In the rows, zero is written as 128.
One turn sends every row of this set to another row. A few are shown first. Where does it send the rows asked after them?
Kag: [131 146 154  94 133 121 122 153 159 125 126 116  90 156 133  97 156 105
 150 127 134 104]
sakib: [130 104 167 103 115 141 132 128 162 111 118 112 150 149 137  81 121 128
 141 110  99 131]
Rukik: [133 141 177  92 152  99 131 130 152 110 115  94 143 156 158  78 123 127
 160 112 120 122]
sati: [127 132 181 137 146 156 109 160 143 142 102 112 123 142 147 120 123 106
 136 124 117 143]
koba: [144 129 134  99 125 105  92 110 146 123 127 126 136 137 139 136 151 108
 134 127 125 147]
zomep: [118 127 146 111 144 101 133 120 168 109 118 118 141 151 122  71 142 123
 157 128 105 120]
bib: [145 139 140  93 113 108 101 111 134 122 140 124 134 135 147 130 147 110
 140 114 134 140]
ras: [134 121 144  97 109 118  86 143 163 146 105 110 118 110 138 123 135 133
 120 124 120 145]
bekid: [151 148 153 102 141  93  92 110 134 134 142 115 137 134 138 122 130 112
 131 123 138 165]
Beza: [125 136 177 140 137 157 121 158 138 130 109 134 115 131 140 112 130 106
 137 135 121 139]
pubo: [106 141 188 144 116 143 110 151 147 141 134 106 118 143 127 100 131 112
 142 121 117 154]
taf: [148 135 142 104 142  96  87 109 146 130 129 120 138 136 133 131 140 109
 128 132 128 163]
todil: [139 142 172 102 174  92 136 131 156 110 109 108 135 145 146  83 113 120
 158 129 125 129]
Puv: [142 127 191 105 145 119 144 136 158 105 121 108 128 131 142  93  87 119
 149 125 127 150]
ket: [116 135 188 139 133 147 102 156 149 148 117  94 126 149 139 113 123 109
 139 114 114 153]
mives: [134 130 150 106 121 108  84 139 161 153 115 110 120 107 124 109 126 137
 114 130 123 161]
dep: [143 146 153  96 111 117 105 146 140 148 127 118 111  96 144 110 117 134
 127 115 142 141]
zolim: [120 131 162  98 132 105 129 123 160 110 121 101 146 160 143  71 141 129
 159 111 108 116]
zumif: [129 134 153 114 169  93 137 124 167 108 111 122 134 141 124  79 125 118
 156 139 116 128]
vadu: [112 142 181 145 118 150 121 152 140 130 129 130 111 132 128 100 135 111
 140 134 122 146]
Zak: [135 117 168 122 153 117 142 130 173 115 121 117 131 128 113  92  91 113
 147 131 116 152]
Badil: [135 133 158  94 149 118 105 153 170 123 104 113  97 164 133 103 161 109
 136 145 122 119]
gen: [140 145 156 105 122 108  96 141 147 155 129 115 115  98 128 101 115 137
 119 125 137 159]
lis: [140 155 171 103 162 111 103 149 150 152 137  99 111 164 122  69 139 119
 130 124 132 134]
Zas: [141 139 169 101 167 112  94 150 164 140 111 103 111 169 126  85 151 118
 123 144 121 137]
tebel: [135 160 161  99 140 117 121 151 147 143 147 108  99 156 126  77 142 112
 146 115 140 114]
bil: [139 119 191  93 121 134 138 135 151 103 119 105 140 144 156  86 105 128
 145 112 116 137]
darar: [128 103 153 120 134 131 134 125 175 118 119 119 145 140 110  84 112 119
 142 122  98 141]
Sepi: [149 151 152  95 123 101 100 112 127 129 149 117 134 133 147 121 134 113
 138 112 142 150]
favol: [139 131 146  90 103 124  99 146 150 143 112 115 112 104 149 123 129 132
 128 115 131 133]

Rukik -> zolim
darar -> Zak
Zas -> lis
And these:
vadu -> Beza
bib -> koba
ras -> mives

One turn sends every row of this set to another row. A few are shown first. Where does it send the rows asked after them?
Zuku: [132 123  87 107 123 127 143 144 142 117 150 138 157 115]
zoluf: [136  87 114 131 144 164 134 140 124 140 138 126 140 152]
Kaled: [124  76 121 127 124 151 142 113 124 131 117 123 126 147]
Fale: [123  78 121 127 127 148 134 114 123 120 120 111 123 140]
zibup: [109 139 127 120 113 144 129 143 108 136 152 143 139 105]
sav: [140 148 101 122 148 158 129 119 134 116 132 134 147 124]
Mos: [148 126 112 113 120 140 153  93 127 125 113 142 151 118]
det: [143 142 105 119 145 149 141 112 130 106 115 122 138 138]
Lel: [122  95 130 158 109 126 138 113 120 115 127 117 116 143]
vun: [125 147 137 124 112 127 142 134 119 117 147 144 147 101]
Rin: [127 133 117 135  77 139 126 114 114 128 128 153 154 141]
mefuz: [131 126  94 100 132 134 129 135 141 110 147 120 163 127]
Rizu: [131  92 111 141 113 133 114 149 127 141 152 132 155 156]
kini: [124 101 136 162 112 115 142 144 123 128 156 128 130 138]
tud: [110 147 126 136  91 132 134 116 123 131 134 155 152 136]
kos: [121 135 121 127  84 124 132 120 130 120 116 158 151 138]
domol: [149 131 117 119 124 130 158 106 125 129 101 147 138 125]
potiv: [143 132 114 129 105 134 163  94 119 122 113 144 144 135]
visin: [134  99 132 158 117 115 148 137 112 147 151 133 129 132]
pom: [119 144 127 128  95 135 123 104 130 114 118 149 150 130]
bovu: [131 105 131 170 108 122 139 137 117 133 155 131 135 142]
bof: [113 147 127 122 113 131 139 154 122 122 144 153 141 112]
kap: [134  96 117 147 123 144 127 151 119 146 163 134 154 145]
beno: [114 140 126 112 119 127 138 144 123 135 157 141 157 108]
pumig: [111 106 120 163 114 135 126 120 124 123 127 123 111 151]
Pibiz: [131  72 107 125 114 140 145 118 120 121 125 117 124 140]
Nokel: [137  95 113 149 126 138 132 155 129 135 163 130 152 150]
piga: [129  84 115 122 140 162 125 139 120 140 140 121 143 142]
nek: [142 140  98 129 145 141 116 114 134 112 122 113 137 137]
nolo: [135 141  91 121 146 146 128 123 144 117 117 134 141 137]
Rusir: [163 130 119 131 118 132 155 103 108 127 113 135 139 129]
Buv: [130  95 124 126 144 160 127 150 111 134 135 120 128 143]
kovil: [129 114  90 104 122 125 129 130 135 121 155 118 153 108]
vituk: [135 132  94 116 114 132 131 132 141 107 157 136 167 116]
Rovun: [110  93 137 151 107 128 135 118 126 121 126 124 117 146]

Zuku -> bof
Kaled -> zoluf
And these:
vituk -> vun
Rusir -> nek
Fale -> piga
Rizu -> visin
beno -> tud

